In the data rows, the value 50 means zero.
Here are some points:
tensor([37, 18, 75, 36, 64, 86, 51, 54, 45, 20, 40, 80, 58, 39, 84, 48, 38, 37,
        65, 62, 25, 58, 47, 14, 46, 63, 37, 41, 33, 58, 51, 55, 47, 54, 63, 82,
        78, 61, 35, 25, 47, 50, 50, 66, 35, 31, 24, 41])
tensor([39, 61, 48, 61, 63, 37, 50, 40, 55, 35, 43, 58, 37, 53, 39, 47, 53, 27,
        61, 54, 52, 55, 62, 35, 27, 52, 59, 67, 43, 54, 39, 77, 30, 42, 67, 39,
        45, 52, 62, 25, 49, 84, 60, 37, 44, 45, 58, 61])
tensor([67, 49, 34, 28,  6, 38, 60, 53, 27, 77, 43, 17, 55, 61, 34, 37, 41, 97,
        31, 93, 68, 48, 42, 35, 85, 80, 98, 43, 33, 45, 99, 68, 65, 38, 17, 45,
        60, 42, 51, 82, 60, 32, 68, 34, 32, 30, 34, 48])
tensor([42, 71, 47, 72, 26, 36, 69, 64, 42, 54, 56, 40, 50, 60, 34, 25, 62, 77,
        49, 44, 41, 30, 56, 63, 43, 54, 44, 54, 53, 44, 27, 55, 49, 44, 49, 44,
        25, 70, 37, 74, 73, 32, 64, 47, 52, 66, 57, 49])
tensor([62, 44, 68, 45, 50, 49,  4, 64, 50, 81, 38, 39, 47, 66, 57, 82, 55, 36,
        34, 30, 52, 56, 27, 57, 54, 14, 21, 42, 42, 44, 39, 41, 47, 61, 63, 59,
        58, 33, 56, 61, 37, 26, 41, 63, 52, 70, 42, 33])
tensor([61, 11, 50, 78, 63, 82, 50, 49, 66, 40, 30, 40, 64, 42, 54, 55, 35, 24,
        65, 56, 55, 36, 47, 54, 47, 54, 54, 60, 48, 44, 40, 75, 65, 44, 29, 69,
        44, 57, 50, 40, 58, 32, 70, 26, 34, 34, 47, 64])
tensor([38, 47, 45, 51, 48, 56, 44, 59, 53, 46, 56, 45, 40, 36, 52, 47, 52, 39,
        33, 42, 49, 59, 39, 54, 46, 51, 29, 56, 58, 49, 55, 66, 68, 57, 62, 51,
        32, 53, 42, 58, 45, 62, 35, 55, 48, 57, 38, 79])
tensor([27, 45, 49, 51, 37, 59, 49, 40, 64, 41, 55, 60, 37, 39, 44, 55, 26, 53,
        53, 53, 33, 61, 56, 33, 36, 63, 50, 58, 56, 66, 48, 63, 61, 44, 43, 48,
        42, 55, 48, 54, 55, 51, 47, 63, 42, 39, 59, 50])
tensor([38, 55, 65, 43, 40, 49, 44, 42, 50, 60, 49, 64, 39, 57, 56, 49, 45, 55,
        59, 42, 31, 43, 38, 46, 49, 39, 40, 50, 36, 55, 56, 43, 49, 53, 62, 44,
        52, 42, 60, 58, 54, 40, 47, 54, 54, 61, 40, 49])
tensor([44, 38,  9, 66, 37, 55, 26, 31, 32, 56, 86, 36, 36, 18, 36, 56, 99, 33,
        72, 68, 99, 61, 69, 74, 61, 30, 33, 48, 66, 32, 48, 66, 87, 14, 67,  0,
        40, 42, 36, 56, 45, 42, 42, 44, 73, 28, 20, 62])
tensor([39, 74, 43, 60, 25, 42, 52, 59, 44, 94, 51, 40, 40, 42, 37, 34, 49, 65,
        36, 59, 31, 46, 56, 54, 57, 57, 56, 72, 70, 46, 59, 32, 61, 40, 40, 42,
        38, 64, 48, 61, 74, 29, 30, 30, 51, 50, 47, 65])
tensor([26, 72, 57, 36, 68, 61, 49, 29, 84, 40, 58, 43, 49, 49, 54, 54, 43, 45,
        42, 48, 53, 57, 77, 51, 40, 59, 61, 61, 69, 48, 37, 37, 51, 30, 57, 53,
        51, 50, 53, 46, 18, 83, 42, 68, 57, 36, 55, 41])
tensor([54, 41, 53, 69, 41, 52, 35, 69, 48, 36, 34, 44, 74, 32, 44, 27, 59, 38,
        35, 48, 64, 49, 48, 50, 37, 51, 41, 51, 61, 46, 33, 57, 56, 45, 56, 73,
        45, 60, 44, 39, 64, 46, 67, 41, 51, 46, 42, 49])
tensor([77, 57, 40, 43, 34, 29, 38, 56, 22, 45, 54, 29, 71, 45, 57, 63, 65, 51,
        50, 53, 56, 50, 31, 68, 48, 40, 47, 45, 33, 40, 37, 59, 43, 33, 47, 32,
        39, 44, 52, 65, 57, 43, 57, 57, 57, 79, 63, 53])
tensor([55, 47, 38, 69, 86, 51, 28, 33, 47, 20, 59, 62, 99, 43, 42, 55, 63,  0,
        20, 49, 66, 63, 83, 48, 41, 64, 46, 80, 48, 45,  4, 69, 40, 32, 57, 48,
        41, 47, 52, 46, 34, 99, 30, 44, 53, 36, 51, 78])
tensor([49, 59, 57, 49, 56, 57, 65, 39, 67, 47, 35, 68, 42, 67, 37, 45, 41, 47,
        68, 48, 51, 30, 60, 42, 43, 55, 53, 53, 50, 54, 63, 63, 55, 61, 41, 60,
        67, 42, 55, 39, 46, 54, 39, 36, 38, 52, 71, 55])
tensor([53, 56, 48, 51, 32, 43, 50, 41, 46, 49, 54, 43, 49, 49, 47, 40, 56, 54,
        44, 50, 44, 41, 52, 61, 46, 46, 54, 58, 50, 50, 36, 50, 53, 35, 55, 37,
        25, 48, 53, 44, 53, 59, 38, 51, 48, 60, 59, 49])
tensor([30, 49, 47,  0, 13, 47, 99, 42, 40,  7, 69, 99, 49, 99, 32, 44, 20, 86,
        97, 41, 16,  0, 36, 50, 46, 15, 22, 25,  0, 46, 41, 53, 48, 99, 71, 27,
        22, 14, 43, 82, 55, 22, 42, 97, 54, 67, 61, 62])
tensor([46, 51, 46, 36, 64, 39, 37, 38, 44, 56, 47, 59, 45, 58, 48, 67, 50, 49,
        52, 39, 59, 42, 43, 37, 73, 28, 52, 32, 38, 57, 52, 40, 45, 65, 63, 55,
        50, 38, 59, 46, 40, 44, 39, 59, 71, 64, 58, 33])
tensor([37, 54, 68, 48, 40, 24, 77, 50, 34, 49, 44, 52, 49, 77, 50, 46, 42, 40,
        58, 68, 64, 29, 52, 42, 68, 63, 62, 57, 42, 61, 41, 54, 33, 29, 44, 51,
        36, 56, 46, 49, 45, 74, 46, 39, 47, 31, 57, 43])
tensor([20, 77, 32, 39,  0, 30, 97, 54, 90, 46, 47,  0, 47, 82, 13, 47, 33, 92,
        86, 49, 70, 46, 81, 67, 39, 35, 80, 46, 33, 22, 58, 45, 63, 25, 61, 41,
        22, 32, 55, 64, 73, 77, 74, 31, 47, 24, 75, 21])
tensor([44, 57, 61, 59, 49, 47, 46, 53, 56, 36, 37, 54, 62, 69, 44, 32, 57, 50,
        51, 42, 41, 30, 45, 54, 54, 40, 49, 50, 51, 53, 39, 47, 52, 55, 45, 63,
        54, 53, 57, 58, 58, 52, 47, 41, 61, 72, 61, 37])
tensor([ 5, 64, 48, 31, 54, 47, 68, 56, 71, 46, 67, 60, 47, 36, 16, 75, 51, 75,
        57, 37, 60, 55, 99, 60, 33, 45, 50, 45, 69, 63, 52, 19, 59, 51, 84, 39,
        45, 57, 50, 28, 50, 99, 63, 72, 80, 43, 63, 50])
tensor([22, 83, 26, 30, 81, 65, 68, 11, 76, 80, 43, 27, 25, 45, 61, 86, 35, 60,
        55, 59, 45, 62, 78, 57, 63, 77, 67, 76, 71, 22, 69, 44, 39, 28, 68, 42,
        14, 47, 66, 31, 60, 67, 45, 21, 73,  2, 52, 63])
tensor([47, 94, 36, 52, 34, 60, 67, 68, 52, 53, 53, 33, 71, 40, 14, 50, 35, 62,
        45, 44, 99, 52, 62, 41, 73, 52, 99, 47, 57, 57, 53, 48, 60, 38, 33, 36,
        54, 57, 41, 50, 59, 63, 58, 35, 50, 35, 58, 56])
tensor([45, 78, 39, 65, 15, 27, 45, 74, 30, 58, 60, 31, 56, 67, 34, 19, 46, 99,
        51, 47, 25, 21, 67, 65, 55, 45, 42, 82, 57, 44, 34, 44, 66,  0, 53, 45,
        11, 53, 43, 75, 75, 49, 40, 44, 42, 62, 61, 58])
tensor([42, 22, 44, 36, 69, 78, 24, 49, 58, 30, 45, 85, 99, 46, 82, 39, 20, 23,
        80, 76, 24, 62, 34, 46, 67, 51, 24, 47, 49, 67, 42, 74, 38, 74, 49, 60,
        66, 68, 47, 25, 64, 64, 57, 54, 42, 29, 31, 73])
tensor([42, 16, 53, 34, 77, 75, 53, 50, 49, 37, 22, 69, 51, 54, 78, 51, 31, 37,
        46, 66, 38, 69, 38, 31, 54, 55, 38, 42, 44, 64, 56, 62, 49, 74, 47, 57,
        65, 52, 44, 37, 56, 50, 46, 69, 49, 35, 33, 44])
tensor([52, 48, 46, 74, 50, 58, 45, 48, 46, 42, 44, 60, 51, 37, 44, 55, 48, 31,
        53, 47, 52, 42, 57, 40, 45, 67, 50, 57, 59, 48, 38, 51, 55, 58, 33, 60,
        48, 47, 49, 37, 48, 45, 31, 46, 47, 47, 59, 59])
tensor([53, 56, 40, 31, 67, 56, 54, 34, 55, 46, 55, 43, 39, 44, 62, 47, 44, 34,
        44, 72, 50, 34, 74, 48, 50, 52, 30, 95, 68, 59, 53, 69, 58, 53, 50, 45,
        41, 71, 32, 46, 64, 48, 32, 46, 27, 77, 49, 67])
tensor([92, 42, 38, 87, 59, 51, 38, 79, 16, 66, 32, 39, 76, 73, 69, 51, 83, 58,
        39, 60, 16, 99,  0, 39, 45, 47, 19, 31, 12, 89, 82, 50, 13, 61, 63, 36,
        91, 74, 72, 38, 51, 58, 40, 46, 71, 18, 38, 64])
tensor([44, 51, 38, 39, 59, 56, 12, 70, 48, 51, 43, 43, 40, 24, 42, 39, 43, 41,
        30, 66, 55, 42, 50, 41, 67, 52, 51, 44, 60, 71, 87, 60, 64, 64, 58, 61,
        65, 32, 21, 59, 42, 22, 22, 73, 32, 66, 28, 52])
tensor([34, 63, 51, 35, 31, 39, 49, 53, 52, 54, 70, 60, 39, 65, 50, 52, 42, 67,
        49, 63, 41, 38, 45, 32, 65, 27, 28, 57, 39, 58, 63, 51, 45, 46, 71, 42,
        41, 55, 59, 55, 58, 19, 31, 48, 50, 58, 81, 45])
tensor([48, 57, 55, 52, 48, 41, 83, 62, 63, 48, 57, 61, 55, 84, 41, 38, 47, 51,
        65, 27, 39, 47, 33, 53, 29, 22, 42, 34, 29, 72, 70, 24, 42, 69, 42, 61,
        58, 54, 39, 30, 58, 44, 53, 33, 54, 33, 67, 48])
tensor([40, 36, 36, 35, 57, 53, 31, 49, 53, 69, 57, 40, 19, 55, 58, 46, 47, 58,
        34, 83, 50, 68, 54, 32, 56, 54, 42, 70, 68, 40, 83, 47, 60, 59, 51, 46,
        63, 19,  0, 65, 16, 70, 59, 81, 43, 60, 29, 35])
tensor([39, 64, 53, 46, 43, 31, 58, 52, 55, 66, 52, 59, 34, 62, 46, 56, 34, 64,
        55, 44, 41, 43, 57, 23, 72, 40, 37, 42, 32, 46, 59, 40, 48, 47, 74, 36,
        42, 49, 56, 46, 57, 37, 25, 48, 43, 47, 46, 55])
tensor([48, 46, 49, 54, 51, 47, 43, 53, 54, 52, 55, 54, 45, 40, 46, 55, 42, 31,
        50, 52, 47, 53, 55, 45, 45, 53, 45, 50, 56, 48, 58, 44, 56, 53, 57, 46,
        56, 54, 49, 54, 44, 49, 55, 65, 52, 46, 44, 51])
tensor([46, 38, 82, 74, 31, 90, 30, 20, 83,  0, 41, 54, 29, 61, 67, 55, 45, 39,
        44, 69, 75, 65, 42, 38,  6, 54, 11, 70, 89, 43, 51, 73, 34, 34, 82, 41,
        30, 12, 75, 46, 11, 65, 56, 51, 33, 57, 79, 19])
tensor([66, 39, 61, 79, 45, 51, 31, 69, 60, 19, 45, 30, 54, 48, 29, 45, 63, 44,
        40, 47, 70, 48, 49, 50, 34, 37, 44, 34, 65, 32, 13, 49, 53, 37, 42, 51,
        47, 62, 63, 45, 62, 48, 69, 36, 43, 51, 58, 46])
tensor([48, 78, 56, 52, 10, 58, 34, 44, 28, 56, 60, 36, 52, 61, 26, 67, 37, 90,
        43, 28, 38, 23, 41, 79, 53, 35, 28, 74, 56, 36,  0, 53, 65, 26, 64,  0,
         0, 68, 53, 88, 66, 41, 52, 27, 36, 86, 63, 69])
tensor([43, 24, 53, 11, 81, 32, 42, 75, 42, 38, 59, 79, 47, 47, 78, 43, 45, 30,
        67, 62, 30, 46, 41, 29, 59, 46, 45, 38, 42, 66, 52, 51, 45, 80, 72, 60,
        69, 73, 29, 28, 68, 68, 46, 46, 43, 43, 30, 55])
tensor([39, 54, 51, 46, 38, 32, 40, 51, 45, 62, 63, 64, 56, 65, 55, 58, 39, 67,
        55, 57, 39, 49, 34, 36, 48, 47, 33, 43, 47, 56, 56, 43, 58, 50, 66, 40,
        39, 40, 31, 37, 48, 49, 37, 53, 45, 40, 49, 46])
tensor([51, 39, 55, 33, 65, 57, 46, 49, 48, 46, 51, 65, 47, 49, 62, 51, 45, 37,
        61, 59, 42, 55, 40, 32, 49, 51, 35, 47, 46, 53, 61, 57, 43, 61, 52, 54,
        55, 57, 47, 53, 46, 49, 44, 59, 43, 47, 37, 48])
tensor([52, 31, 34, 59, 51, 42, 39, 61, 42, 69, 51, 33, 46, 36, 72, 76, 52, 49,
        54, 52, 48, 57, 52, 57, 62, 45, 29, 73, 54, 44, 48, 55, 67, 50, 54, 39,
        21, 41, 46, 60, 49, 53, 44, 59, 43, 56, 43, 65])
tensor([41, 53, 48, 44, 56, 53, 48, 42, 50, 48, 52, 53, 46, 55, 51, 32, 50, 45,
        43, 57, 56, 35, 63, 47, 59, 64, 49, 55, 57, 53, 52, 55, 50, 53, 38, 53,
        49, 52, 47, 48, 60, 44, 42, 59, 30, 63, 44, 57])
10 more points follow, each with its number after it:
tensor([56, 40, 55, 45, 34, 58, 60, 69, 79, 57, 19, 10, 59, 41, 38, 34, 59, 48,
        15, 32, 82, 75, 46, 47, 42, 41, 70, 60, 85, 41, 68, 47, 71, 47, 47, 71,
        85,  0, 63, 57, 42, 50, 73, 29, 56, 31, 42, 21]) 0
tensor([51, 51, 40, 54, 12, 29, 48, 57, 45, 42, 74, 39, 48, 36, 45, 37, 48, 68,
        44, 53, 33, 41, 68, 60, 42, 52, 45, 53, 57, 50, 38, 65, 46, 41, 62, 28,
        29, 51, 57, 67, 90, 60, 50, 64, 59, 59, 63, 49]) 1
tensor([48, 52, 63, 60, 41, 49, 45, 47, 49, 39, 69, 60, 39, 60, 33, 50, 44, 46,
        48, 59, 48, 42, 45, 36, 49, 33, 64, 56, 45, 43, 56, 56, 49, 45, 53, 46,
        62, 34, 20, 37, 33, 48, 41, 28, 30, 54, 44, 62]) 2
tensor([63, 67, 73, 54, 37, 35, 48, 41, 53, 74, 32, 34, 64, 59, 50, 50, 59, 66,
        30, 50, 42, 69, 30, 55, 25, 90, 71, 50, 61, 59, 48, 32, 33, 39, 27, 44,
        61, 63, 55, 63,  8, 39, 48, 64, 66, 45, 62, 26]) 3
tensor([71, 57, 50, 55, 53, 39, 68, 50, 72, 52, 46, 49, 63, 71, 50, 48, 52, 55,
        48, 42, 60, 25, 45, 49, 43, 39, 48, 48, 41, 55, 42, 51, 36, 57, 45, 57,
        48, 56, 48, 47, 56, 39, 54, 34, 50, 54, 57, 48]) 4
tensor([75, 38, 13, 11,  0, 39, 65, 76, 49, 79, 32,  0, 50, 49, 33, 46, 35, 99,
        29, 77, 45, 65, 48, 54, 43, 99, 99,  4, 38, 48, 70, 67, 84, 34,  0, 50,
        61, 43, 52, 82, 45,  8, 94, 56, 18, 79, 46, 32]) 5
tensor([42, 51, 54, 37, 64, 39, 26, 50, 38, 52, 72, 35, 66, 29, 47, 56, 51, 62,
        31, 55, 48, 56, 58, 50, 42, 60, 50, 50, 58, 49, 47, 45, 63, 59, 44, 33,
        63, 54, 34, 66, 30, 68, 32, 79, 50, 71, 49, 50]) 6
tensor([42, 43, 38, 57, 50, 55, 46, 71, 55, 54, 49, 35, 40, 47, 40, 48, 44, 25,
        44, 51, 61, 34, 50, 42, 46, 39, 50, 56, 60, 47, 70, 41, 63, 54, 55, 56,
        38, 40, 39, 73, 53, 45, 49, 47, 72, 61, 45, 42]) 7
tensor([41, 49, 28, 35, 54, 60, 80, 31, 58, 25, 40, 52, 22, 44, 39, 53, 24, 38,
        93, 44, 51, 13, 78, 31, 34, 69, 65, 53, 42, 56, 44, 54, 46, 70, 23, 78,
        72, 29, 52, 39, 39,  3, 49, 39, 30, 39, 63, 34]) 8
tensor([66, 47, 36, 55, 53, 51, 54, 45, 46, 37, 23, 51, 24, 36, 42, 56, 46, 34,
        46, 65, 44, 48, 61, 45, 48, 56, 65, 67, 69, 48, 43, 60, 62, 44, 29, 53,
        36, 47, 60, 50, 35, 32, 55, 42, 41, 53, 48, 73]) 9
Which three of these numbered points are nearest to each point below by angle, seen from the average point of the first points? Their numbers follow each, nearest first.
tensor([32, 48, 38, 63, 40, 27, 22, 50, 51, 52, 50, 62, 17, 45, 35, 36, 52, 50,
        26, 54, 59, 47, 68, 45, 65, 49, 47, 18, 49, 39, 44, 48, 50, 65, 50, 61,
        64, 32, 52, 44, 48, 38, 32, 45, 44, 61, 32, 50]) > 2 7 0
tensor([44, 52, 59, 44, 59, 52, 59, 39, 49, 41, 46, 74, 55, 47, 44, 53, 31, 56,
        62, 40, 50, 39, 61, 39, 49, 52, 62, 53, 48, 53, 48, 58, 48, 61, 37, 62,
        64, 52, 50, 39, 50, 46, 53, 60, 40, 41, 56, 54]) > 8 4 9
tensor([46, 55, 54, 50, 47, 49, 48, 48, 74, 55, 38, 34, 48, 60, 65, 46, 49, 56,
        43, 55, 58, 60, 54, 54, 53, 46, 50, 62, 51, 46, 70, 40, 47, 38, 50, 48,
        46, 44, 57, 53, 46, 57, 53, 45, 59, 46, 48, 37]) > 0 3 7
tensor([56, 45, 45, 57, 58, 64, 56, 36, 51, 47, 53, 79, 30, 33, 30, 56, 48, 52,
        57, 70, 46, 74, 54, 30, 45, 44, 57, 49, 60, 46, 42, 39, 57, 46, 32, 50,
        55, 65, 49, 47, 39, 33, 49, 48, 41, 59, 68, 66]) > 9 8 2
tensor([36, 31, 35, 52, 63, 42, 30, 99, 53, 59, 46, 33, 34, 31, 56, 52, 40, 65,
        36, 57, 48, 42, 61, 84, 65, 44,  4, 50, 56, 37, 55, 42, 86, 58, 85, 45,
        41, 48, 51, 72, 63, 44, 46, 48, 33, 62,  7, 66]) > 7 6 1
tensor([81, 53, 19, 46,  0, 65, 58, 84, 26, 67, 45,  6, 50, 41, 34, 40, 34, 70,
        15, 69, 98, 47, 53, 36, 76, 63, 99, 28,  7, 35, 80, 66, 55, 33, 12, 57,
        53, 40, 57, 99, 53, 43, 67, 29, 52, 41, 53, 45]) > 5 0 7
tensor([63, 33, 40, 37,  0, 41, 60, 80, 50, 64, 37,  8, 59, 54, 46, 37, 36, 81,
        36, 47, 52, 62, 54, 47, 74, 71, 95, 33, 46, 45, 66, 63, 70, 37, 15, 58,
        52, 25, 51, 82, 52, 10, 43, 46, 18, 35, 27, 38]) > 5 0 3
tensor([48, 53, 55, 39, 51, 43, 53, 55, 51, 53, 49, 51, 44, 54, 49, 46, 60, 56,
        41, 34, 54, 38, 38, 54, 51, 32, 48, 39, 35, 41, 65, 39, 62, 53, 79, 67,
        66, 35, 54, 41, 32, 40, 50, 58, 46, 70, 48, 23]) > 0 4 7
tensor([24, 63, 50, 73, 53, 60, 68, 26, 61, 29, 28, 75, 43, 26, 50, 55, 84, 28,
        62, 62, 62, 41, 60, 41, 44, 87, 57, 70, 88, 27,  0, 69, 43, 43, 47, 50,
        46, 59, 69, 35, 24, 58, 36, 33, 42, 34, 56, 79]) > 9 8 3
tensor([52, 48, 58, 49, 49, 60, 61, 38, 47, 49, 55, 69, 40, 46, 41, 70, 41, 42,
        64, 48, 49, 25, 59, 42, 42, 55, 62, 52, 61, 35, 49, 67, 43, 59, 30, 65,
        53, 53, 51, 41, 45, 49, 52, 57, 28, 52, 66, 44]) > 8 9 2
tensor([52, 52, 41, 54, 69, 56, 70, 40, 49, 73, 53, 49, 40, 53, 55, 43, 54, 30,
        33, 55, 58, 46, 59, 61, 68, 47, 57, 59, 77, 41, 82, 29, 47, 61, 64, 47,
        65, 39, 44, 42, 53, 34, 32, 48, 56, 65, 43, 45]) > 7 0 9
tensor([32, 49, 40, 64, 99, 71, 44, 52, 85, 76, 22, 25, 42, 50, 58, 30, 37, 36,
        32, 34, 98, 57, 70, 48, 76, 57, 89, 75, 62, 27, 76, 15, 64, 40, 55, 89,
        58, 39, 44, 39, 81, 45, 68,  0, 52, 51, 20, 40]) > 0 7 9
tensor([27, 53, 41, 51, 42, 44, 63, 50, 45, 53, 57, 57, 26, 59, 59, 53, 45, 62,
        48, 49, 48, 41, 40, 50, 52, 35, 45, 43, 35, 58, 63, 37, 55, 50, 64, 40,
        49, 56, 36, 54, 49, 33, 44, 43, 49, 49, 53, 53]) > 2 7 8
tensor([50, 57, 47, 73, 84, 72, 53, 32, 37, 38, 52, 63, 61, 36, 40, 55, 37, 26,
        52, 50, 52, 56, 97, 62, 62, 63, 54, 47, 63, 55, 31, 56, 44, 52, 54, 42,
        36, 56, 56, 28, 51, 77, 43, 29, 61, 37, 59, 85]) > 9 8 6
tensor([43, 60, 49, 53, 33, 43, 35, 46, 47, 57, 55, 47, 40, 48, 43, 41, 54, 64,
        46, 56, 42, 43, 57, 64, 37, 51, 51, 60, 55, 50, 46, 43, 46, 28, 65, 44,
        34, 49, 48, 62, 61, 50, 51, 55, 54, 61, 64, 49]) > 1 3 5
tensor([47, 56, 19, 26, 57, 50, 48, 40, 60, 56, 59, 45, 50, 60, 52, 56, 44, 43,
        51, 39, 51, 34, 41, 45, 55, 33, 27, 36, 52, 52, 79, 42, 55, 59, 54, 54,
        57, 41, 52, 55, 39, 36, 40, 66, 46, 59, 47, 34]) > 7 8 4
tensor([98, 43, 58, 75, 26, 58, 49, 69, 20, 56, 26, 42, 86, 61, 61, 33, 72, 47,
        53, 70, 15, 93,  4, 25, 24, 47, 37, 33, 21, 67, 64, 63, 24, 46, 48, 45,
        46, 51, 45, 48, 36, 51, 39, 35, 74, 43, 11, 40]) > 3 5 4
tensor([62, 55, 47, 48, 36, 50, 30, 52, 55, 20, 52, 49, 49, 57, 64, 57, 48, 48,
        35, 49, 60, 59, 34, 45, 51, 34, 44, 40, 55, 38, 53, 61, 67, 44, 72, 33,
        49, 40, 72, 49, 31, 53, 45, 52, 52, 57, 48, 42]) > 0 6 2
tensor([55, 45, 32, 43, 90, 74, 14, 15, 33, 16, 53, 81, 28, 24, 58, 12, 44,  5,
        65, 40, 50, 67, 67, 84, 50, 94, 38, 66, 75, 45, 21, 78, 74, 67, 79, 24,
        30, 61, 64, 18, 21, 95, 51, 37, 51, 32, 68, 75]) > 9 6 8
tensor([67, 42, 52, 65, 67, 48, 74, 50, 62, 58, 29, 63, 54, 57, 42, 50, 57, 52,
        65, 26, 35, 37, 58, 49, 37, 27, 40, 39, 45, 57, 57, 37, 23, 65, 51, 62,
        66, 71, 49, 28, 63, 40, 32, 37, 62, 39, 52, 58]) > 4 8 3
tensor([49, 51, 45, 34, 72, 62, 44, 47, 56, 52, 44, 44, 47, 56, 45, 50, 43, 45,
        38, 51, 57, 73, 56, 48, 56, 48, 46, 50, 60, 44, 66, 40, 42, 54, 53, 53,
        60, 40, 52, 38, 21, 76, 52, 53, 63, 55, 51, 30]) > 0 6 3
tensor([38, 37, 27, 51, 59, 54, 26, 40, 32, 34, 72, 48, 41, 51, 37, 22, 46, 40,
        57, 66, 57, 55, 77, 47, 17, 68, 34, 65, 56, 45, 54, 59, 59, 56, 40, 52,
        43, 66, 28, 43, 69, 43, 22, 84, 38, 63, 31, 54]) > 6 1 8
tensor([70, 41, 47, 52, 14, 31, 42, 45, 48, 57, 66, 45, 52, 54, 42, 36, 51, 53,
        48, 57, 40, 40, 61, 71, 46, 48, 45, 53, 46, 38, 56, 42, 52, 47, 65, 50,
        46, 53, 57, 55, 59, 58, 47, 59, 45, 64, 55, 80]) > 1 5 6
tensor([74, 47, 42, 36, 20, 54, 52, 89, 40, 68, 53, 25, 51, 53, 36, 47, 40, 86,
        40, 72, 59, 58, 33, 39, 79, 72, 85, 33, 34, 39, 77, 82, 70, 38, 25, 65,
        45, 45, 52, 64, 52, 29, 69, 39, 30, 44, 37, 19]) > 5 0 3
tensor([18, 53, 48, 41, 68, 49, 41, 27, 39, 53, 49, 53, 53, 51, 48, 10, 48, 42,
        40, 57, 48, 41, 65, 60, 69, 56, 45, 63, 57, 41, 52, 51, 49, 62, 49, 53,
        52, 50, 38, 62, 57, 48, 43, 61, 47, 71, 49, 51]) > 6 7 8
tensor([61, 55, 47, 37, 42, 32, 51, 52, 32, 57, 68, 42, 38, 52, 26, 59, 67, 46,
        49, 44, 76, 42, 26, 58, 40, 54, 73, 37, 60, 42, 56, 56, 54, 67, 55, 50,
        71, 28, 41, 31, 25, 38, 36, 49, 59, 80, 52, 49]) > 2 6 3
tensor([44, 57, 52, 54, 35, 13, 39, 50, 32, 50, 60, 38, 46, 58, 28, 35, 63, 73,
        54, 66, 39, 23, 64, 52, 61, 73, 56, 65, 49, 53, 20, 48, 45, 27, 41, 28,
         7, 63, 55, 79, 58, 50, 49, 43, 46, 72, 51, 47]) > 1 5 3
tensor([46, 35, 29, 67, 75, 56, 34, 45, 73, 43, 46, 43, 47, 46, 60, 33, 62, 31,
        39, 42, 52, 65, 60, 55, 50, 36, 39, 56, 77, 48, 44, 46, 36, 44, 64, 56,
        46, 40, 36, 38, 58, 66, 62, 37, 52, 48, 34, 47]) > 0 7 9
tensor([21, 85, 45, 29, 20, 20, 67, 35, 26, 60, 56, 91, 26, 78, 46, 48, 41, 73,
        60, 85, 23, 28, 47, 32, 72, 35, 51, 64, 21, 54, 72, 41, 55, 60, 79, 36,
        31, 46, 60, 60, 46, 99, 22, 38, 64, 37, 17, 50]) > 2 1 6
tensor([13, 72, 28, 29, 66, 43, 74, 37, 72, 66, 67, 48, 54, 42, 50, 75, 52, 73,
        55, 26, 55, 78, 92, 74, 36, 45, 73, 61, 38, 58, 55, 10, 51, 35, 62, 30,
        71, 39, 46, 31, 34, 99, 34, 70, 82, 30, 63, 56]) > 6 3 0
tensor([ 8, 57, 45,  4, 55, 56, 60, 49, 53, 54, 45, 35, 58, 37, 13, 88, 42, 66,
        62, 36, 51, 89, 82, 60, 37, 49, 43, 48, 72, 66, 29, 28, 56, 38, 67, 46,
        55, 50, 29, 47, 32, 99, 67, 89, 83, 20, 67, 27]) > 6 3 0
tensor([62, 25, 63, 47, 69, 70, 51, 46, 48, 29, 47, 83, 60, 84, 76, 55, 44, 32,
        64, 56, 33, 61, 33, 26, 53, 54, 33, 42, 45, 69, 59, 68, 35, 68, 53, 54,
        76, 60, 43, 38, 57, 45, 39, 64, 51, 56, 29, 69]) > 2 4 8
tensor([68, 51, 46, 46,  0, 43, 68, 89, 34, 67, 38, 14, 47, 62, 30, 48, 35, 70,
        37, 56, 65, 58, 50, 64, 64, 62, 99, 22, 21, 41, 73, 53, 99, 39,  0, 57,
        47, 51, 52, 94, 43, 22, 69, 34, 17, 41, 36, 42]) > 5 0 3
tensor([44, 66, 74, 48, 30, 65, 87, 31, 57, 31, 54, 78, 21, 36, 16, 48, 39, 25,
        73, 39, 56, 10, 70, 30, 52, 60, 77, 69, 53, 64, 37, 50, 56, 67,  1, 86,
        65, 33, 51, 44, 31, 35, 54, 74, 23, 56, 69, 61]) > 8 9 2
tensor([48, 54, 35, 14, 15, 39, 86, 53, 49, 54, 52, 33, 24, 56, 41, 59, 34, 82,
        57, 62, 23, 56, 58, 47, 42, 56, 75, 41, 35, 41, 68, 54, 18, 45, 45, 49,
        49, 30, 70, 65, 36, 56, 68, 67, 43, 42, 86, 28]) > 5 3 8
tensor([48, 41, 51, 44, 70, 55, 38, 57, 52, 50, 54, 47, 38, 68, 62, 50, 53, 40,
        31, 54, 67, 57, 47, 43, 50, 42, 52, 49, 51, 52, 78, 38, 41, 53, 53, 61,
        67, 33, 49, 39, 47, 64, 48, 59, 57, 50, 40, 43]) > 0 7 6
tensor([34, 43, 66, 48, 43, 57, 36, 38, 75, 28, 36, 54, 41, 44, 57, 76, 47, 39,
        37, 53, 55, 49, 33, 41, 28, 46, 40, 71, 63, 28, 47, 58, 47, 40, 57, 47,
        36, 37, 63, 46, 32, 60, 55, 56, 39, 69, 53, 29]) > 0 9 3
tensor([42, 12, 75, 22, 94, 99, 41, 47, 28, 29, 74, 81, 53, 33, 68, 65, 15, 17,
        77, 39, 32, 59, 42, 27, 65, 65, 29, 60, 45, 64, 55, 69, 68, 97, 68, 99,
        87, 57, 37, 61, 42, 43, 74, 45, 31, 28, 30, 38]) > 8 2 6
